In the data rows, 128 means zero.
Some points, one per row:
[101  68 119 155 117 110  87  92]
[109  21 158 249 199 148 161 105]
[106  72 110 154 108 103  76  76]
[ 93  67  90 110 156 176 135 109]
[115  21  87 134 107 115 145 149]
[ 95  89  92 146 118 139 126 101]
[120 165  94  10  90 113 122 154]
[119 103  93  77 113 131 149 157]
[129 118 130 140 127 100 125 138]
[145 173 188 166 122  95 125 149]
[114 179  74  92 153 224 186 222]
[106  46 182 255 189 168 108  48]
[126 181  48  11 100 178 185 255]
[106 117 120  58 135 108 118 112]
[120 106  95  75 132 155 179 163]
[108 174 165 120  82  87  62  94]
[107 117  83 138 174 220 152 144]
[107  64  97 138 179 191 150 105]
[168 110 175 149 108  84 103  69]
[118 171 150  90 149 115 126 112]
[114  74 111 133 170 196 240 229]
[161 141 132 120  77  92  65  71]
[ 79   0 108 177 155 111 110  36]
[112  89 166 214 166 135 126 114]
[107 125  71   0  82 154 184 173]
[167 212 146 164  99 114  90 107]
[130 161 126 125 152 149 128 144]
[111  92 137 208 193 121 133 121]
[129 154 133 144 129 120 104 142]
[115  75 139 212 164 133 101  85]
[158 150 139 112  82  87  71  72]
[131 170 117  88 112 110  94 142]
[ 91  74 113 207 115 106  80  52]
[107  62 105 122 157 169 183 161]
[115 132 192 144 129  79 103  94]
[104  68 128 169 188 184 200 159]
[123 134  81  25  91 103 161 207]
[ 94  87  81  83  83 133  86  74]
Then 24 other points, each followed by its number:
[100  75 105 141 146 161 171 155] 0
[121 100 106  88 128 144 173 151] 1
[110 143 102  73 140 177 198 207] 2
[135 216 153 148 171 161 117 132] 3
[119 198  94 131 171 183  81 107] 4
[134  96 139 143 111 102 100 107] 5
[135  87 137 159 126 103 144 132] 6
[156 242 185 139 150 119 118 141] 7
[120  83 141 123 190 169 194 171] 8
[109 158  87   1  92 117 127 159] 9
[114 137  96  93 130 163 155 167] 10
[114 133  90  95 121 168 153 169] 11
[107 165  87  58 107 154 150 196] 12
[130 132 129 136 130 103 125 143] 13
[216 221 117  44  77  81  97 132] 14
[159 155 188 168 113  89 117 108] 15
[113  96  95 125  97 113 148 150] 16
[108 132  84  27  88 130 174 196] 17
[133 160 131 146 189 203 218 211] 18
[ 99   6 116 138 146 153 228 182] 19
[ 98   0 117 155 114 129 255 224] 20
[181 212 117  74  94  96 104 135] 21
[110 130  81  14  98 162 189 178] 22
[118 114  93  64 129 154 176 164] 23
Which three of these numbered points are nearest to each point below, ignoring the 2 directions in which the first points spread most? Their numbers follow each, nearest first.
[117  95 135 119 186 165 180 161] > 8 2 13
[119 119  99 150 148 109  92 133] > 12 13 10
[146 129 152 154 103  99  94  98] > 5 13 2
[171 182 117  90  87 103 101 119] > 21 14 10
[227 227 106  25  70  79  92 128] > 14 21 13
[102  77 142 147 120 108 111  73] > 22 17 23
[104 140  72  86 166 160  72  86] > 4 9 10
[117  55 145 172 149 140 201 136] > 6 1 19
[114  94 152 230 197 121 127 110] > 13 2 21
[165 207 137 158  84 106  83 100] > 21 18 10
[150  57 196 255 162 125 126  84] > 15 6 13
[118 126 104  78  88 129 218 255] > 6 19 20
[107 140  81  12  76 119 162 188] > 17 22 0
[111  90 123 215 158  98  93 124] > 13 12 0
[113  99  98 132 108 126 152 151] > 16 0 5
[ 95  70 102  73 122 141 230 209] > 19 17 6
[101  82 105 138 148 164 171 153] > 0 10 11
[ 98  99 116 116 113 102  75  83] > 9 23 22
[114  60 113 115 134 145 180 145] > 1 17 23
[ 92  72 137 148 122 113 107  70] > 22 9 17
[112  85 130  66  89  65 150 119] > 19 17 1
[ 88  63 214 204 100  86  92  68] > 17 19 0
[120 153 102  71 132 166 186 197] > 2 10 13
[187 247 203 186 180 152 134 152] > 7 18 3
[227 220 123  83  78  93  80 109] > 14 21 15
[ 91  88  91 144 137  99  49  73] > 9 12 11
[122 125 157 137 161 118 142 103] > 8 2 13
[121 221 132 121 156 129  90 141] > 3 4 18
[144  59 186 255 155 123 120  86] > 15 6 13
[117  36 155 233 183 141 149  99] > 13 6 5
[110  92 138 164 186 176 192 160] > 2 8 15
[130 228 155 153 184 172 123 141] > 3 7 18
